M: rows in 4 groups, each row roughly a mix of its group's directions:
M (96 x 10):
[[ -1  17  31  34  -3 -11  13  -2  30  -7]
 [ 23 -21  13 -20 -36  15 -10   3 -15 -17]
 [ -7 -37  11  -3 -10 -16 -24  29  -6 -16]
 [ 30  -5 -15 -35 -18   0  23  -1  10 -17]
 [-35  -9  -3  36   1 -12 -28   4  -5   8]
 [ 30 -17  20 -19   9  31 -22 -14  -1  -4]
 [  8  22 -20 -14 -37   5  11  -7 -21  22]
 [-12  26 -12  19  27  -7  -2 -36   5  16]
 [-36 -18  40  14   8  -7  -6   6  -6   1]
 [ -9   3   1  24  26 -17  34 -16   1  24]
 [-14  30 -23  24  19  27 -15  -5  12   6]
 [ 42 -11   3  -7  30 -14  12 -13  15   8]
 [-16  11  44   2   5  13  -5  -7  -4 -33]
 [  3  16 -15   7 -21  35 -30   5  -9 -21]
 [ -3   7  -7   7  39 -14 -24 -12  32   9]
 [-22 -29 -38   9  -7 -17  -9  17  -9   0]
 [-20  17 -31  11  -6 -13 -22  19  -3  28]
 [ 33   6 -14 -27  -9 -16  -9 -24   9  22]
 [-26   3  24  26  30  13 -10   2 -20 -10]
 [ -6  -7   2 -33  11   7 -18  17  40  11]
 [-27  -6 -22   1   1  28  24 -14 -11  27]
 [-18  15 -21  -9 -27 -13 -31 -16  -8  19]
 [-20 -10   5   4 -12  16  -4  49   1 -16]
 [  1  -1  23   5  -7  18   2  16 -36 -34]
 [  3  -4   8   9  36  15  13 -21  19  31]
 [  2 -17  24  22  25   4  29 -11 -15 -22]
 [  1 -24   0   2  23 -33 -35   1  15   2]
 [ -7  -4 -19 -33  19  37  10   3  -5 -18]
 [ -6  18  32  28  37   4  -4  11  -3  -2]
 [ -9  -4  -8  17 -39 -16  35   3 -13   3]
 [ -9  11 -28  24  17 -26  -9  -3 -13  31]
 [ -9 -35 -32  -9  14  -8   3  21 -23   3]
 [  9  -3 -12 -20 -46 -13   5  -3  18  19]
 [ 17 -11   8  -9  40 -24   0   1  22 -20]
 [ 45  10  -5 -22 -14 -20  17  10   0  -1]
 [  8 -20   2 -25 -43  19  -7  14  11  -4]
 [ 19 -18 -12 -41  12  12  12   1 -26   8]
 [  6 -32 -19 -32  10   7   6  -1 -29  14]
 [ 15  13 -10 -43   7  32   9  -3  -4 -14]
 [ 31   2 -39  -1  27 -14  -2   3  12   7]
 [-10  -6  17  15  -7  24  34  19 -21 -21]
 [-35  -4  17  27  34   2 -10  -3  -4  12]
 [-14  -7 -19 -21 -10  27  36 -20   2  13]
 [  9  -5   0 -17 -36   2 -22  16 -17 -30]
 [ -6 -19  -8 -26 -39   7  28  -3  -2  13]
 [-19 -30   3  16  12 -13 -18  -2 -28  26]
 [-26  -7 -26  27 -19 -22 -20  12   9  -6]
 [  2 -21  -7  20  -8 -20  15  20 -40   8]
 [  1  28  -7  20  22  23  37   4   2   7]
 [ 18  15  24   8 -22 -11  24 -12  33  -5]
 [ 15 -26  31   3  24   4  17 -12   3 -28]
 [-23  19 -19 -14   2 -14 -24  29  20 -12]
 [ 44  15   7 -22  -9 -10  27   4   9  -6]
 [  2  12  17 -26 -23  34  10 -13  13 -21]
 [-17   4   0 -20  18  39 -22 -13 -21   3]
 [ 17 -12  23 -22  42   0 -15 -10   8   5]
 [-24 -21   1  18  -9  14   6  17 -40  12]
 [ 21  -9 -18  11  39 -27 -13  13   9   3]
 [-10 -14  -4 -11  -1 -14 -44  22  25  -2]
 [-15  21 -13  25  34  10   7 -11  16  23]
 [ 40   3  -3  -2 -12 -28 -20  20   3 -17]
 [  5  12  19   0   0  34  39 -10  -6 -19]
 [ 11  20  -4 -23 -44  19   9 -14   3  -9]
 [ 16  17  31 -17 -13  18   2 -34   6  11]
 [ 17  -5  15 -20  -2 -32  -4  -3  40  -9]
 [-19  19  -9 -21 -35   4 -29 -17   4   6]
 [-22   9   9  12 -18   8 -38 -27  -5  17]
 [ -4  40 -24   5  11   5   3 -20  12  27]
 [ 26 -21  31 -23  22 -13  -7 -10 -15  -9]
 [  2  -8 -10  -6 -22 -29 -17 -32 -26  14]
 [-11  -8  10  -5  20 -45  26   4   6  13]
 [-14  17 -12  34  27   1  20 -16   4  21]
 [ -9 -47 -12  -8 -11 -13   7  -9 -15  23]
 [-30 -37 -23  -1 -24   1   0 -14   7   4]
 [  7  -6  -7  24  -2 -33  23  27  20 -12]
 [-13  -4  18  -5  21  12 -22   7  39 -22]
 [ 10   3 -17   0  44 -15  -4 -12  31   7]
 [ -7 -41 -15   3   8 -15  34  16   5  -3]
 [-19  -3  12 -16  21  28  30 -20   1 -18]
 [ 44  16 -26  -8  17  -5  -5   2   8 -20]
 [  4  20 -25  29  -2  17 -18   8 -30  13]
 [ 16   0 -14 -20  31 -11  11 -17  37  -2]
 [  5 -27   6 -18 -38   9  21   6  17  16]
 [ 28 -24  24 -16  18  23  -4 -20   5  12]
 [-27 -10  41  15 -12   0  -9  13 -21  -8]
 [-21   6  18 -20 -31  27 -10  -4   6 -25]
 [ -5  23  -3   4  43 -14 -27   1  -7 -16]
 [-13  -2  17 -18 -41  23  19  -5 -13 -12]
 [-13  34   8  30 -13  -2 -16   1  26 -17]
 [  5 -24 -29   0 -10 -32 -11  17 -22  14]
 [-19  23 -27  35 -22  -2  11   3 -15  -5]
 [ 16  20  29  19  18  -7  26  13  21 -13]
 [  6  10   0 -15 -39  25  25  10 -19  -3]
 [-32 -13  18  21  11  20   4   8 -33   0]
 [  2 -12  13 -38  18  -3 -20  13  31   5]
 [-12  29 -12  20 -24  -8 -36   2  10  -9]]

the four rows of each list that fit no group, in list order (the others fit one group, some only roughly):
  * j260: [ -2   2  30 -25  27  23   9  -7  25 -11]
  * j4: [ -7 -22  -2   1  33  10  33 -20 -10  19]
  * j194: [-28  28 -31   7   5   6  -6  12  29   5]
  * j423: [ 10 -35  21 -28 -14 -12  18   0  14  16]
  * j159: [ 12   4 -13  -3 -33  12  22  29 -24  12]
  * j59: [-11   1 -49 -17  14   6  -4  -9 -20  11]
  * j139: [ 23  16 -27 -39  -5   0   5  -8 -14  18]
  * j3: [  3 -12   4   3 -38 -24  21   6 -29 -15]
  * j275: [-12   3   0  -4  15 -15 -42 -19  31   0]
  * j216: [-13  20   8  13   1   4 -46 -10 -20  15]

j260 j4 j59 j139
  * j742: [-10  14 -17  35  18   2 -23  -3  -1  31]
  * j424: [29 -3 -4  2  2 16 36 35 -6  2]
  * j206: [-11  -7  37   6  12 -31 -21   1  23  -3]
  * j881: [-18 -18 -28   0  -3 -10 -30   4 -32  15]
  * j219: [ -3  -3 -20  -6 -32 -22 -14  -3 -35  18]
  * j276: [ -4 -21  -2 -23  14 -18  -7  10 -43  13]
  * j957: [ 41   4  18  -9 -25 -18  20 -10   7  10]
  * j741: [  4 -23  32 -25  -7   6  -5 -14  10 -33]
  * j54: [-19 -24  -4  24  15 -21 -21  30  -8   1]
  * j65: [-12  13  25  14 -34 -16 -30   5   4  12]
  * j732: [-20 -29 -11 -20 -30 -26   5  16   4   4]
  * j779: [ 44   1 -10  -2  -1 -14   6  31   7 -20]
  * j968: [-36   9 -22  18  -2 -15 -25 -10  22   8]
  * j348: [-13  -1  21  33   4 -18 -31   1 -13  22]
  * j674: [ 13 -26  21  13  23 -21  30  13  -7  12]

j276 j732 j779 j968
  * j497: [-14 -16  17  -1 -48  -9  -5   8  -6  19]
  * j992: [-28 -31   3 -10 -14   3  26  -9   2  29]
  * j381: [ 30  32  24   7 -22 -18  -4  -3  16  -3]
  * j42: [  4  11   2  -1 -27  14 -40  25   3 -20]
  * j345: [ -1   9  14   1  33   5  -5 -38  27 -11]
  * j281: [-12  21 -22  24   4 -12  14 -16 -25  28]
  * j976: [ -8  -7 -29 -32 -25   9  -4 -21 -20  13]
  * j936: [-20  -7   4  23 -18   5  23  10 -41  -7]
  * j605: [  3  -7 -21  -1 -11  16  43 -24 -13  13]
  * j347: [-16 -22  12  16  25 -31 -16  16  12 -15]

j42 j976 j605 j347
  * j89: [  2  34 -17  -9  17   8 -17  -6  34  16]
  * j342: [ -8 -25 -34  13  -4 -15  -2 -19 -21  25]
  * j167: [ 12 -15  17   2  37 -10  19 -19  12  26]
  * j523: [-17  15 -21  20 -15 -12   5  -9 -37  22]
  * j406: [ 14  30 -14   1   4 -30  24  20  20  -7]
  * j288: [  2  15  -1  35  33   4  11 -26 -18   7]
  * j45: [ -6 -17 -20  -6 -28 -12 -17  26 -17 -27]
  * j186: [-16   3 -17   1  -9 -28  -4  45  13 -10]
  * j995: [-32  -6   1  25 -22  -6 -12   7  -5  35]
  * j719: [-11  26   6   0  11  40   8 -17  -6 -27]

j342 j406 j45 j186
  * j499: [ -9   5 -10 -24 -22  36 -32  -2   6  -5]
  * j14: [  3 -10   6  21  -2   9  42   5 -34  -9]
  * j116: [ -1  36  40   0  10   8 -10 -17  11  -8]
  * j961: [  0  -5 -27 -22  -2  -7  -1   5 -48  -8]
  * j18: [ -8 -19  -5  24  28   9  11   7 -16  37]
  * j239: [ -1 -32  -2  22  12 -35  -6  11 -25   5]
  * j709: [  0  19 -16   7 -20  15 -30  10 -20 -31]
  * j903: [  7 -16  18  14 -25 -30  24 -12  24   9]
  * j208: [ -4 -23   9  -5 -20 -26  40   3   5  17]
  * j640: [ 24   9  11  25   5 -38  12  24   0   2]
  * j522: [-17   3 -13   2 -46  -4  22  17  15   6]
  * j729: [-17  33 -26  35   3  16  -9  -3  -1  -2]

j499 j116 j961 j18
  * j277: [ -6  22   9  31  27  -9   1  31   8 -18]
  * j975: [ 24   5  13  11  26  22 -19 -25 -23 -11]
  * j490: [-34 -17   9  -4 -32  25  -5  11   6 -18]
  * j225: [ -1   2  12 -10  49 -32  -1  -1  -3   4]
  * j549: [ 17   0  16 -11  29  20   5   7  38 -17]
  * j686: [-23 -37  -8 -29  -1   0 -16   1 -15  20]
  * j466: [-14 -12  38  14 -11 -27 -25  15   4   0]
  * j929: [  3  26   9  21  11 -14 -36  19 -22   5]
  * j113: [ 15  13  12  12  39  22 -23  -2   7 -19]
  * j692: [  4  -2 -16 -10 -26 -16 -37  -3 -24  19]
  * j105: [ -2  12 -33  30 -11 -15  21  15 -24  -3]

j490 j686 j113 j105
  * j730: [ 33  -5  29  12   5 -27  22  12  -1  13]
  * j300: [-27 -18  -7 -13  20  38  -1 -17   4  15]
  * j488: [-23 -12  41   2  20 -19  -7  -8  21  -2]
  * j69: [ -8 -11  10   8   6  17   6  18 -45 -24]
  * j531: [  6 -11   3   8  40 -11 -14  28  27  -2]
  * j23: [  2  10  10  37   4 -13  30 -17  -8 -24]
  * j136: [  7  34   1   6  30  22  -7 -17   2 -26]
  * j844: [ 19 -15  12 -35  -5  21 -31   7  11 -11]
  * j12: [ -4  13 -22   4 -54  -1  -3   0   0   9]
  * j738: [ -6   2   0 -21  34  29   3 -31  10 -10]
  * j72: [-10   3  -8  24   1   0  40 -12   9  33]
  * j872: [ 20  28   9 -29  20  26 -12   3 -17  -6]

j300 j23 j12 j738
  * j782: [ 20 -12  15  19  22 -29  23  19 -13  12]
  * j576: [-11   2  22  10  29  23  29   3  22 -17]
  * j24: [-27  13 -25  -3  -6   9  -4  19  37  18]
  * j974: [-25  18  20  20 -15  16 -17 -26  21  -2]
  * j707: [ -1 -10  22 -32 -21   9 -22 -15  17 -24]
  * j259: [-19  10 -18   8  13  17   9   0  38  28]
  * j725: [ 11 -26  26 -11  -1  19  10  26  14 -27]
  * j17: [  0 -25  18 -12 -25  19  -3  12 -37  -9]
  * j512: [-35  11 -19   3 -14  21 -33 -11   2  -7]
  * j290: [-23  16   0  25  -1  32  -7  -3 -34   3]
  * j251: [-28 -21  -4   1   1   5  20 -19  35  20]
  * j933: [  2  44  -5  -7 -16  14 -28   0  19   3]
  * j770: [-31 -33 -33 -14  -1  14  -7  -2 -10   1]
  * j337: [-35 -17 -10  -3 -28 -10 -16 -24 -11 -13]
  * j888: [ 18  14  14   4  16  26  42 -11   4 -11]

j17 j251 j933 j337
  * j925: [ 16 -18  24  11  13 -20  23 -17 -31   6]
  * j53: [ -6  -9  -4 -36 -10  33  17 -23  13  -8]
  * j889: [-10 -22   2   7  18   6  40  15  19 -22]
  * j480: [ 16 -19 -35 -17 -20 -24  20  14  -2   2]
  * j74: [ -6 -14 -14   7 -45 -18 -14 -19   8  15]
  * j997: [-33   7 -20  28  -7  25  -4  22   8 -10]
  * j950: [-28  26 -14   9 -32 -13   4   0  -5  26]
  * j829: [ 12  -4 -23  -1 -17 -27  -2   0 -32  30]
  * j963: [  7 -12  14   6  -5 -36  21  -5 -37 -10]
  * j840: [ 29  10   4  13  31 -10  30  13   4 -22]
  * j817: [ 19  -3 -10   9  19 -31   0  34 -24   6]
  * j603: [ 19 -12  10 -29 -16 -22  -6  12  32  17]
  * j182: [ -8   7  -4  10  55  11   2 -15   9  -1]

j997 j950 j840 j603
  * j50: [-19   9 -20  31  13   8 -16   0 -11  36]
  * j301: [ -8  -7  44   4  11 -25 -18   1  15 -18]
  * j44: [  9   8  -7 -19  12  23  38  -7 -25  18]
  * j680: [-14 -12   4 -13  -4 -15  29   6  36  27]
  * j327: [-13  16 -28   1  19  26  14 -27   9  19]
  * j703: [-14  11 -15  22 -11  -8  16  -8 -44  13]
  * j947: [-16   8 -22 -18 -21  17  -8  20  36   7]
  * j144: [ 13  10   9 -36 -22   2  15 -18  25 -21]
  * j682: [-34  -1  -3   0  25  38  -9  -7   2 -17]
  * j656: [  1  -9  13   3 -37  11 -28  -2 -33   1]
  * j978: [ 11 -16  21  11  22 -18  30 -23 -14  15]
  * j600: [  4   0  -2  25   6  11  15  12 -50  -5]
  * j328: [ 10   1   7 -32   3   7 -42  16   7 -19]
  * j755: [ 33  -3   8 -23  -5  19 -14  13 -16 -31]

j44 j656 j600 j755
  * j940: [ 19  12  14 -12 -27  -9 -27  -2 -27 -24]
  * j966: [  1  -2  29  11  -3 -25  42  -8  16   6]
  * j94: [ 10   4   8 -30  16  -3 -38  15  -2 -27]
  * j181: [  9 -21  21  -5  15   0  29 -16  12  35]
  * j200: [ -5 -26  11 -17  -6 -15 -42   4  18 -15]
  * j528: [ 10 -15   2 -38  10   9 -13  19   2 -34]
  * j272: [ 26  19  -8  20 -17 -14 -32  18 -16  -9]
  * j795: [ 16  21 -21 -28  -5  29  -7 -21 -11  16]
  * j695: [ -7  19  -4  21  12   4  13  25  29 -33]
  * j176: [-15  24 -12 -18 -18  21 -20  20  29   5]
  * j622: [  1 -34  26   4  15   4   5  26   5 -29]
  * j532: [ 40  -7   8 -25  -6 -15  25  -1 -13  16]
  * j744: [-15  -6  -6 -15 -46 -13   6  25   2 -13]
  * j856: [ -4  18 -24 -17 -20  10 -40   3 -16  -4]

j940 j966 j528 j795
